In the data rows, zero lies at 4.5, halfway between 4 and 5.
Some points:
[7 7 8 8 8 7 7 5 2 2 1 1 1 2 2 4]
[3 3 5 5 6 7 6 6 6 6 5 5 4 3 3 3]
[3 6 6 7 7 7 7 7 6 5 3 2 2 2 2 3]
[3 4 6 7 7 7 7 7 6 5 4 3 3 3 3 3]
[3 4 3 3 3 4 5 6 5 6 5 5 4 4 3 3]
[3 3 3 3 3 3 3 3 3 5 6 6 6 7 7 7]
[5 4 3 3 3 3 3 4 6 6 5 6 6 5 6 4]
[6 7 7 8 8 7 7 7 5 4 2 2 2 2 2 3]
[7 6 4 3 3 2 2 2 2 4 4 6 6 7 7 6]
[3 3 4 4 3 4 6 6 6 6 6 5 5 4 3 3]
[4 7 7 7 8 7 7 7 6 3 2 2 2 2 2 3]
[4 4 3 3 3 3 3 4 5 5 6 6 6 6 5 5]
[6 5 3 3 3 3 3 4 4 5 5 6 6 6 5 5]
[3 3 3 3 3 3 4 4 5 6 5 6 6 5 4 4]
[7 8 8 8 7 7 5 2 1 1 1 1 2 3 4 7]
[3 3 3 3 3 3 4 4 4 5 5 6 7 7 7 7]
[8 8 8 8 7 5 3 2 1 1 1 1 2 3 6 7]
[3 4 3 3 3 4 5 4 6 6 6 5 6 5 5 3]
[8 8 7 7 5 3 2 1 1 1 2 2 6 6 7 8]
[6 5 4 3 3 3 3 3 4 5 6 6 6 6 6 5]
[4 3 3 3 4 5 4 6 6 6 6 4 4 3 3 3]
[4 3 3 3 3 3 3 4 4 6 6 6 6 6 6 6]
[3 3 4 4 6 6 6 6 6 6 6 5 4 3 3 3]
[4 3 3 4 3 3 5 5 6 5 6 6 5 4 4 3]
[3 3 3 3 3 5 5 6 6 6 6 4 3 3 3 3]
[3 3 4 3 4 4 5 5 6 5 5 6 4 3 3 3]
[5 4 3 3 3 3 3 3 5 5 6 6 6 6 6 6]
[7 6 5 4 3 2 2 2 1 2 2 3 5 7 7 8]
[3 4 5 6 6 7 6 6 6 6 5 5 5 5 4 3]
[3 4 5 7 7 7 7 7 6 6 6 4 4 5 4 4]
[4 6 7 7 7 7 7 7 6 4 3 2 3 2 3 3]
[6 5 4 3 3 2 3 2 3 3 6 6 6 6 7 6]
[4 3 3 4 3 3 3 4 5 6 5 6 6 6 5 5]
[3 3 3 4 5 6 6 7 6 5 5 3 3 2 2 2]
[3 4 5 7 7 7 7 7 6 5 3 2 2 2 2 2]
[7 7 5 3 3 2 2 2 3 4 5 6 6 6 6 5]
[7 6 3 3 3 3 3 3 4 5 5 6 6 6 6 4]
[3 3 4 4 4 5 6 6 6 6 5 6 4 4 4 3]
[4 7 7 8 8 7 7 7 5 2 2 2 2 2 2 3]
[4 3 4 3 3 3 4 5 6 6 6 5 5 6 5 4]
[7 7 5 3 3 2 2 2 2 3 5 6 6 7 7 7]
[3 3 3 3 5 6 6 6 6 6 5 5 3 3 2 3]
[3 3 4 5 5 6 6 6 6 5 5 5 5 5 4 5]
[3 3 4 3 4 5 5 6 6 6 6 6 6 6 5 6]
[3 3 3 4 3 4 4 5 6 5 6 6 6 7 7 6]
[3 3 3 4 5 6 7 7 6 6 4 3 3 2 2 2]
[3 3 3 3 4 4 4 5 5 6 6 5 6 5 3 3]
[7 8 8 8 8 7 7 4 2 2 2 1 2 2 2 3]
[4 3 3 3 3 3 4 3 4 5 6 6 6 7 6 6]
[6 7 8 8 8 7 7 6 3 2 2 2 2 2 2 3]
[3 3 3 5 6 6 7 7 6 6 5 4 3 2 2 3]
[3 3 3 4 4 6 5 6 6 6 5 4 4 3 3 3]
[4 3 3 4 4 3 6 5 6 6 5 6 5 3 3 3]
[6 4 4 3 3 3 3 3 3 5 6 6 6 6 6 5]
[4 3 3 3 3 4 6 6 6 6 6 5 3 4 3 3]
These points spread out most along one direction. How far along it is each point below, from 0 to 99? The average is 50, and the first point in the table lies past the average.
[4 5 4 3 3 2 3 3 3 5 6 6 6 6 7 6] 32
[8 8 8 8 7 6 3 2 1 1 1 1 2 3 6 7] 66
[7 8 8 8 8 7 5 3 2 1 1 1 1 2 3 5] 77
[3 3 3 5 6 5 6 6 6 6 4 4 3 3 2 3] 59
[6 6 4 3 3 2 2 2 3 5 5 6 6 7 6 6] 31
[3 4 5 7 7 7 7 6 6 6 5 3 3 3 3 3] 66
[6 5 4 3 3 2 2 3 5 5 5 6 6 6 6 6] 32
[3 3 4 4 5 6 6 6 6 6 6 6 6 5 6 5] 45
[5 4 3 3 3 3 3 3 3 6 6 6 6 6 6 5] 32
[3 3 3 3 4 3 5 4 5 5 6 6 6 5 5 4] 39
[4 6 7 7 7 7 7 6 6 5 3 2 2 2 2 3] 74
[4 3 3 3 3 3 3 6 5 6 6 6 6 4 4 3] 39
[7 7 5 4 3 2 2 2 2 3 4 6 6 7 7 7] 33
[3 3 3 3 3 5 6 6 6 6 5 5 4 3 3 3] 50
[4 3 4 3 3 4 3 5 5 5 6 6 6 5 5 5] 38
[3 3 6 6 7 7 6 7 6 5 5 5 3 4 3 4] 62
[6 5 4 3 3 2 2 3 4 5 6 6 6 6 6 6] 32
[7 7 8 8 8 7 6 5 2 1 1 1 2 2 3 5] 78
[4 6 7 7 7 7 7 6 6 4 2 2 2 2 2 3] 75
[6 4 3 3 3 3 3 4 4 5 6 6 6 6 4 4] 36
[4 4 3 3 3 2 3 2 3 3 3 6 7 7 7 7] 30
[7 7 6 3 3 2 2 2 2 3 5 6 6 7 7 7] 32
[6 5 4 4 3 2 2 2 2 2 2 5 6 7 7 7] 34
[7 5 4 3 3 2 2 2 3 3 6 6 7 7 7 7] 28
[3 3 3 4 5 6 6 6 6 6 5 4 3 3 3 3] 56
[5 4 3 3 3 3 3 3 4 6 5 6 6 6 6 5] 33
[6 6 6 3 3 2 2 2 2 2 2 5 6 7 7 8] 35
[3 4 5 7 7 7 7 7 6 5 5 3 3 3 3 3] 67
[4 3 3 3 3 2 3 3 3 5 5 6 6 7 7 7] 29
[4 3 3 3 3 3 3 3 5 5 6 6 6 6 5 5] 33
[3 3 3 3 3 4 6 6 6 5 5 4 4 3 3 3] 50
[7 8 8 8 8 7 6 3 2 1 1 1 2 2 3 7] 76
